The rows below come in pairs that one turn or mirror swaps. Which row does each named row swap with?
naraf: [-3.03  0.09  1.16 -2.16  0.63 -3.24 -1.08  0.48 -1.02  1.85  2.33 -2.41
 -0.60  0.65 -0.22  0.67 -1.56 -4.98  2.90]
lopup: [ 0.71  1.92 -0.92  0.54  1.79 -1.78  3.88 -0.47 -3.05 -2.63 -1.43 -4.01
 -0.07  2.25  0.67  4.51 -0.08  2.13 -1.50]
vurud: [ 4.26  1.83  0.43  3.70 -1.17  3.53 -0.61 -0.48 -0.58 -1.59  0.94  3.95
  0.53 -1.18 -1.47 -0.49 -2.67  4.92  0.44]
dofat: [-3.32  3.69  0.53  2.00  4.56  0.11  0.13  0.00  2.73  2.10  1.81  1.10
  0.85  2.98 -0.72 -0.42  0.65 -1.00  3.41]
guso: [ 4.46  1.08  0.47  4.26 -0.35  3.57 -1.19 -0.17 -0.96 -2.06  0.87  4.26
  0.21 -0.62 -1.63 -1.13 -2.60  4.14  0.15]
refit: [-0.35  1.24 -4.68  1.01  1.28  1.91 -0.35  1.93  1.60 -0.63 -0.82 -2.69
  2.33  1.89  3.12 -2.88  2.44 -0.22 -1.99]
gurud: [ 1.54 -0.16 -3.64  0.26  1.20  3.81 -1.07  2.52  0.88  0.19 -1.44 -2.17
  0.91  3.58  2.44 -2.68  2.41  1.19 -1.86]
dag: [-2.71  0.42  1.48 -2.54  0.45 -3.47 -0.77 -0.62 -1.60  2.12  2.10 -2.84
  0.44  1.01  0.01  0.12 -1.05 -4.62  3.13]
torip: [-2.23  1.90 -1.64  0.79  6.35 -1.08  2.36 -0.06  0.71 -0.91  2.36  0.84
 -1.27  3.56 -0.74  0.49  0.12 -1.00  1.98]
nefu: [ 0.63  1.49  1.37  1.12  2.05 -1.52  4.14  0.00 -2.75 -1.20 -2.18 -4.93
 -0.16  0.79  0.76  4.11 -1.23  1.93 -1.39]
zek: [ 0.45  2.83  1.46  2.31  1.97 -0.39  2.63 -0.05 -3.15 -1.29 -1.01 -5.00
 -0.41  0.68  1.95  4.66 -1.49  2.88  0.09]
Big: [ 1.86 -2.66 -2.06 -0.01  2.28  1.92 -5.53  3.69  0.17  1.63 -0.43 -2.55
  0.53  2.28  2.11 -1.74  0.27  0.87  1.62]
difom: [ 2.79 -2.83 -1.71 -2.60 -6.11  0.30 -2.51 -0.08  0.01  0.40 -0.72 -1.24
  1.27 -0.49  0.20  0.06  1.48 -1.67 -0.95]
sav: [ 0.49 -2.07 -0.45 -1.98 -4.35  1.50 -4.85  0.68  1.89  3.11 -0.77 -0.41
  2.56 -0.07 -0.16 -1.57  0.42 -0.59  1.79]
Ran: [ 1.94 -2.57 -0.53 -2.35 -5.84  0.30 -4.05 -0.28  0.70  1.08 -0.97 -0.42
  2.14 -0.45 -0.63 -1.51  0.71 -1.45  0.79]
fod: [ 4.50  1.41  0.53  4.10 -0.35  3.47  0.11 -0.79  0.08 -1.94  0.34  3.26
 -1.05  0.09 -1.45  0.15 -2.75  5.53  0.40]
noluz: [ 1.85  0.70  0.33  1.85  2.19 -1.05  3.75 -0.68 -2.37 -3.67 -1.21 -4.36
 -0.22  1.61  0.72  4.02 -1.48  2.80 -1.57]
topev: [-0.70  0.44 -2.39  1.72  6.15 -1.07  0.64  0.26 -0.22 -1.39  3.10  2.32
 -1.72  2.75 -2.28 -1.10  0.13 -1.24  2.96]
Rati: [ 2.24 -1.89 -4.19  1.49  1.01  4.08 -3.14  3.08  1.94  0.85 -0.25 -0.64
  1.02  2.42  0.76 -2.47  0.72  2.46 -1.05]
rofil: [ 3.67 -1.59 -2.54 -2.80 -3.61 -1.88  0.66 -0.56 -1.74 -3.30 -2.30 -3.24
 -0.09  0.34 -0.27  1.86  1.08 -0.77 -1.71]
feki: [ 2.93 -0.01  0.71  4.18  0.66  3.38 -2.01 -1.15 -0.44 -1.07 -0.56  2.83
  0.43 -1.80 -1.34  1.46 -3.23  5.87  1.90]
Nim: [-3.58  2.00  0.73  0.64  5.27  0.32 -0.24 -0.12  1.88  1.97  2.09  0.69
  0.49  4.10  0.01  0.45  0.84 -0.68  3.73]
Teme: [-4.24  1.04 -0.43 -1.73  1.03 -2.66 -0.59 -0.28  1.13  2.15 -1.19 -3.11
  0.75 -1.05  2.22  2.18  0.29 -2.75  3.07]
Pazus: [ 1.91  0.55  0.85  2.34  1.11  0.85 -3.83  0.98  0.24 -0.06 -0.41  2.92
  0.28 -3.70 -0.19  1.77 -2.41  4.59  4.63]
fik: [ 3.46  1.02  0.42  4.00 -1.30  2.54 -1.39 -0.84 -0.87 -2.11  0.63  4.38
  0.12 -1.62 -0.47 -0.50 -2.55  5.40  0.34]
dasid: [-3.75  0.87  0.07 -1.64  1.08 -2.72 -1.36 -1.18  1.19  1.79 -1.43 -2.68
  1.07 -1.48  0.80  4.63 -0.75 -0.92  3.96]
kore: [ 2.95 -1.43 -1.20 -2.31 -1.64 -2.04  2.72 -1.08 -1.92 -3.32 -2.62 -3.42
  0.16  1.24  0.28  2.53  0.00  0.25 -2.78]
Luves: [-1.63  0.12 -4.41  1.13  4.06 -0.39 -0.40  1.22 -0.20 -1.15  3.05  3.40
 -2.88  0.96 -1.24 -1.85 -0.76 -0.85  2.34]
Pires: [ 0.90  1.61 -0.38  0.35  1.72 -1.65  3.76 -0.76 -3.65 -3.16 -1.05 -4.04
  0.18  0.99  0.73  4.61 -1.25  2.24 -1.47]
zibo: [-0.53 -0.04  1.94  2.40 -2.48  2.38 -4.67  1.86 -0.22  3.44  2.06 -0.89
  1.32 -2.45  1.76 -1.88 -3.13  0.24  2.89]
kos: [ 0.25  2.44  1.87  2.31  2.71 -1.38  1.78  0.74 -2.88  0.36 -0.98 -5.40
 -0.52 -1.01  2.12  4.66 -1.44  1.86  0.02]
tonon: [ 2.68 -0.90 -1.80 -2.07 -1.81 -2.36  2.42 -1.61 -2.83 -3.11 -1.75 -4.02
 -0.45  1.28 -0.42  3.19  0.40  0.60 -2.06]
gebuz: [-2.23  1.82  2.85 -1.44 -2.25 -2.86  1.06 -1.85 -1.13  1.04  2.97 -0.39
 -0.26  1.39 -1.76 -0.28 -0.98 -4.77  2.19]
buges: [ 3.30  2.44  2.44  2.62 -2.90  2.36  1.01 -2.10 -0.40 -1.98  2.39  4.11
  0.19  0.24 -2.88 -2.60 -1.92  1.26  0.14]
Dopu: [ 2.93 -1.61 -3.76  1.27  1.23  3.66 -3.11  3.63  1.17 -0.11 -0.35 -1.25
  0.75  2.45  2.00 -3.19  0.83  1.93 -0.69]
lubu: [ 0.94  2.39  2.13  2.15 -3.22  1.11  2.61 -2.79 -0.72 -1.21  3.56  3.62
  0.00  0.95 -2.92 -2.75 -2.23 -0.96  0.16]
nuv: [ 0.96 -3.96 -3.00 -0.03  2.14  1.71 -4.82  3.90 -0.45  1.42 -0.65 -2.61
 -0.16  1.27  2.03 -0.84 -0.04  0.32  0.58]
zur: [ 4.67  0.23  1.03  4.31 -0.25  2.97 -1.01 -0.46  0.09  0.20  0.12  3.70
 -0.20 -1.84 -1.93  0.28 -2.69  4.67  0.93]
Gado: [ 3.18 -0.69 -2.49 -2.12 -3.00 -1.99  2.19 -1.02 -2.16 -3.81 -2.37 -2.64
  0.17  1.20 -0.45  1.21  0.79  0.25 -2.97]
Lapus: [ 1.89 -1.35  0.10 -2.09 -5.15  1.64 -4.58  0.51  2.54  2.18 -0.67  0.25
  2.16  0.00 -0.11 -2.21  0.31 -0.64  2.08]
til: [-2.66  0.10  2.29 -2.02 -0.23 -3.27  0.46 -1.41 -1.01  1.36  3.21 -1.97
 -0.27  1.56 -0.88  0.77 -1.24 -4.79  2.87]
Fogan: [ 1.72 -0.08  0.96  4.12  0.55  3.17 -2.05 -0.24  0.22  1.12 -1.11  2.59
  1.04 -2.67 -1.37  1.02 -3.03  5.44  2.47]
kubi: [ 0.37 -1.17  0.35 -1.83 -4.14  2.05 -4.48  0.25  2.09  3.24  0.33  1.06
  2.23 -0.61  0.31 -1.98  0.94 -0.72  2.92]
fifil: [-0.90 -0.94 -0.27  1.91 -1.95  1.46 -4.72  1.30  0.66  3.56  1.72  0.71
  0.58 -2.55  1.45 -3.14 -2.23 -0.85  3.47]
suniv: [ 3.54  2.27  1.96  3.04 -2.94  1.05  1.95 -1.43 -0.26 -1.32  3.08  4.17
 -0.65  0.84 -2.87 -2.56 -1.84  1.55  0.64]
nik: [ 2.61  2.15  1.30  2.25 -2.87  0.65  2.34 -2.26 -1.08 -2.39  3.37  4.42
 -0.70  0.40 -2.80 -2.44 -1.36 -0.14 -0.77]
gogo: [-1.55  2.68  2.44 -0.60 -2.28 -2.42  1.81 -2.13 -0.92  0.05  2.64  1.22
  0.09  1.24 -3.30 -1.79 -1.86 -4.24  2.22]
ripo: [-1.89  2.32 -0.96  1.07  6.47 -1.26  1.57  1.33  0.61 -1.17  2.34 -0.32
 -1.44  3.13 -1.24  0.44  0.21 -1.98  1.47]
Vugoz: [-0.28 -0.75 -0.14 -0.90 -4.08  1.80 -4.44  0.71  3.27  3.33 -0.14  0.31
  2.81 -0.38  0.10 -1.73  0.69 -0.99  2.35]
virod: [ 2.40  0.51 -1.14 -0.10  0.43 -2.30  3.99 -1.01 -2.02 -3.31 -1.84 -3.72
 -0.57  1.94  0.53  4.43  0.00  0.90 -2.05]
Bogez: [-2.86  1.17  2.68 -1.62  0.16 -3.20 -0.56 -0.31 -0.79  1.94  3.04 -1.73
 -0.10  0.90 -0.95  0.60 -0.76 -5.00  2.98]
gibu: [ 4.09  1.29  1.11  4.17 -1.97  3.00  0.63 -0.60 -0.35 -2.19  1.13  4.30
 -0.40  0.42 -2.17 -2.06 -2.93  3.18  0.02]
niru: [-1.98  2.15  1.54  1.63  1.70 -0.25  1.25 -0.24 -2.45  1.97 -0.17 -5.05
  1.86  0.10  4.03  3.27 -2.61  2.58 -0.22]
Vul: [ 0.27  2.59  0.02  1.13  1.14 -2.59  3.28 -1.16 -3.50 -2.97 -1.49 -3.93
 -0.13  1.09  1.65  3.89 -0.93  2.63 -1.58]

fifil pairs with Teme
Dopu pairs with torip
gurud pairs with topev
gebuz pairs with Ran
vurud pairs with Pires
difom pairs with gogo
dofat pairs with nuv
ripo pairs with Rati
Big pairs with Nim
Fogan pairs with kos
lopup pairs with guso
noluz pairs with fod

The rows below come in pairs that one turn or mirror swaps. Which row does each named row swap with?
dula: [-0.07 -1.09 -3.79  3.00  0.02 -1.04 -1.01  0.54  0.93  1.89  0.36  0.92
 -1.94 -1.48 -3.36 -3.95]
Neson: [ 2.83  1.38 -1.49  2.03  0.06 -0.63  2.30  1.32  0.00 -4.15 -2.81 -0.32
 -0.18 -0.15 -0.77  5.74]
Kis: [-1.46 -2.06 -2.46  3.77  1.66 -2.23 -0.50  3.05 -1.14 -3.30 -1.22  0.94
  1.24 -1.90  7.08 -0.56]
loma: [-0.09  0.22 -3.05  3.89  2.11 -2.84  0.02 -0.19  2.61 -1.50 -1.06 -1.82
  0.77 -1.92  7.43  0.77]
Leta: [-0.66 -4.33 -1.03 -2.42  1.58 -1.18  1.61  2.53 -0.18 -5.31 -2.95 -0.91
 -0.76  3.33  0.92 -0.87]
laf: [ 4.25 -0.64 -3.48  4.15  1.96 -1.28  1.22  0.04  3.77 -0.96  3.06 -1.97
 -0.88 -4.47  0.15  3.10]
fipom: [ 0.31 -2.01 -2.81  5.02  2.30 -3.20 -5.79  1.62  1.67 -0.51 -0.33 -0.11
 -0.48 -1.25 -2.96  0.85]
dufi: [-0.96 -1.79 -5.43 -1.33  2.32 -4.26 -1.31 -0.23  0.61  1.56 -1.79 -0.16
  2.75 -4.49 -3.42  0.15]
rer: [ 0.30 -2.73 -3.05 -3.04  1.58 -3.69 -2.46  1.42 -1.19 -1.64 -0.35 -0.48
  4.63 -3.89  0.55  4.87]
bedi: [-1.12 -3.13 -0.51  3.45  2.84 -3.78  5.73  3.43  2.01 -1.75 -0.02  1.74
 -0.77 -2.09 -2.57 -0.09]
Fabe: [-1.27 -3.28 -3.28 -5.05  2.93 -2.81 -3.13  0.45  1.02  0.26 -0.65 -0.46
  0.51 -5.78  0.85 -1.48]
nobib: [-1.17 -0.92  1.51 -0.94  3.77 -2.35  2.52 -2.91  1.52 -0.84  0.70 -3.06
  1.41 -2.32 -1.96  2.94]
Dereg: [ 4.98 -0.03 -0.44 -0.38  1.81 -3.53  1.95  3.22  2.41 -6.67 -0.01 -3.93
  0.02 -0.54  0.38  2.26]
safot: [ 0.16 -0.05 -2.20 -6.94  2.79 -3.09 -0.84 -0.94  1.27 -1.34 -1.27  1.09
 -0.14 -3.08 -1.31  0.73]
tigek: [-0.11 -0.93 -0.35 -1.71  2.70 -2.83 -5.65  4.83  1.44 -2.15  0.53  0.73
 -1.17 -2.15 -2.08 -3.79]
lala: [ 3.94  1.81 -2.36  5.37  0.94 -1.62  1.04  0.96  3.78 -2.94  1.93 -0.20
 -2.10 -0.90  0.67  3.49]
gomas: [-1.62 -3.39 -1.56 -1.62  2.14  4.09  0.94  0.90  2.70 -1.96  1.53  1.00
 -0.48  1.08  1.22  0.59]
Tuzop: [ 4.73  1.72 -3.93  2.84  1.56 -6.96 -2.17  1.32  2.12 -2.66 -1.73 -1.38
  0.18 -4.25 -1.62  1.14]
Rofid: [ 1.54 -1.29  0.51  4.39  1.79 -3.64 -5.82  4.97  0.95 -2.43  0.04  1.15
  1.18 -2.97 -0.51  0.55]
ger: [ 1.50  0.72 -0.70  2.31  2.86 -4.21 -2.83  2.47  3.29  1.50 -3.66  2.56
 -2.12 -2.55 -2.10 -3.09]
Solop: [ 4.09 -1.86 -1.45  1.52 -0.89 -1.97  1.01  1.44 -0.81 -5.71  0.65 -3.00
  0.59 -0.73 -1.93  3.63]
mub: [ 0.81  0.15 -3.58  1.47  3.06 -4.36 -3.99  3.91  2.23 -1.11 -1.44  0.25
 -1.76 -2.40 -5.43 -0.99]
Vizi: [-2.20  0.02  0.75  1.60  4.05 -0.24 -0.77  5.48  4.53 -2.45 -4.11  0.74
  1.20  0.15  1.19 -1.67]
mog: [-0.22 -5.17 -2.42 -4.76  3.45 -4.24 -1.83  2.88 -0.30 -3.94 -0.82  0.03
  2.64 -4.65  0.46  0.84]
kemem: [-1.24 -2.23 -3.63 -5.31  1.54 -2.44  1.68  2.92 -0.64 -2.91  0.15  1.42
 -0.29 -2.83 -1.60 -3.45]
Feged: [ 0.29 -1.29  2.41  1.47  1.59 -1.37  1.11  2.09 -0.80 -2.70 -1.73  0.65
 -1.09 -3.09  6.83  0.68]
Tirok: [ 1.14 -2.13 -3.31 -4.29  1.95 -3.35  5.35  4.17  3.74 -1.50 -1.71  0.52
 -0.43 -1.80  3.09 -0.25]
Bam: [-0.19 -1.68 -1.17 -2.26  2.52 -2.68  2.51 -1.92  1.55 -0.23 -1.05 -0.93
 -0.30 -1.63 -5.73 -0.46]
kikoz: [ 1.42 -0.87 -2.09 -2.87  1.57 -1.36  1.60  2.70  2.60 -6.44  1.32 -1.17
  0.66  1.01  3.05  4.46]
Vinim: [-0.75 -2.93 -1.38  5.37  2.41 -1.85  2.10 -3.35  0.02 -3.86 -1.71  0.48
 -0.25 -1.68 -0.73 -1.85]
Laram: [ 0.42 -1.28 -3.58 -1.70  2.23 -3.32  1.04  7.26  3.69 -3.38  0.71 -0.25
 -1.29 -1.89  5.28  1.65]
Tofav: [ 2.67 -1.62 -0.49  6.92  2.49 -3.53  1.77  1.33  3.18 -0.90 -0.13 -0.35
  0.64 -2.88  3.74  0.62]
duses: [-3.23 -0.94 -0.97 -0.73  3.89 -0.99 -1.11  2.97  2.77 -0.80 -2.78  2.51
 -1.33 -0.32  0.59 -5.01]
zuzen: [ 1.91 -0.24 -3.20 -3.83  1.75 -3.90 -4.68  1.66  1.24 -2.12 -0.44 -1.45
  0.03 -2.58  5.49 -0.11]
taf: [ 2.06  1.74 -2.15  3.65  2.15 -0.47  0.80 -0.78  4.52 -0.56  2.92  0.86
 -3.92 -1.12 -0.27 -0.48]
Raka: [ 2.14 -2.39 -1.78 -2.12  1.46 -2.79  3.63  3.91  2.30 -2.73 -0.12 -0.43
  0.19 -2.73  6.96  1.94]

dufi pairs with tigek
laf pairs with Laram
mog pairs with fipom
taf pairs with Tirok
Raka pairs with lala
mub pairs with Fabe
duses pairs with Bam

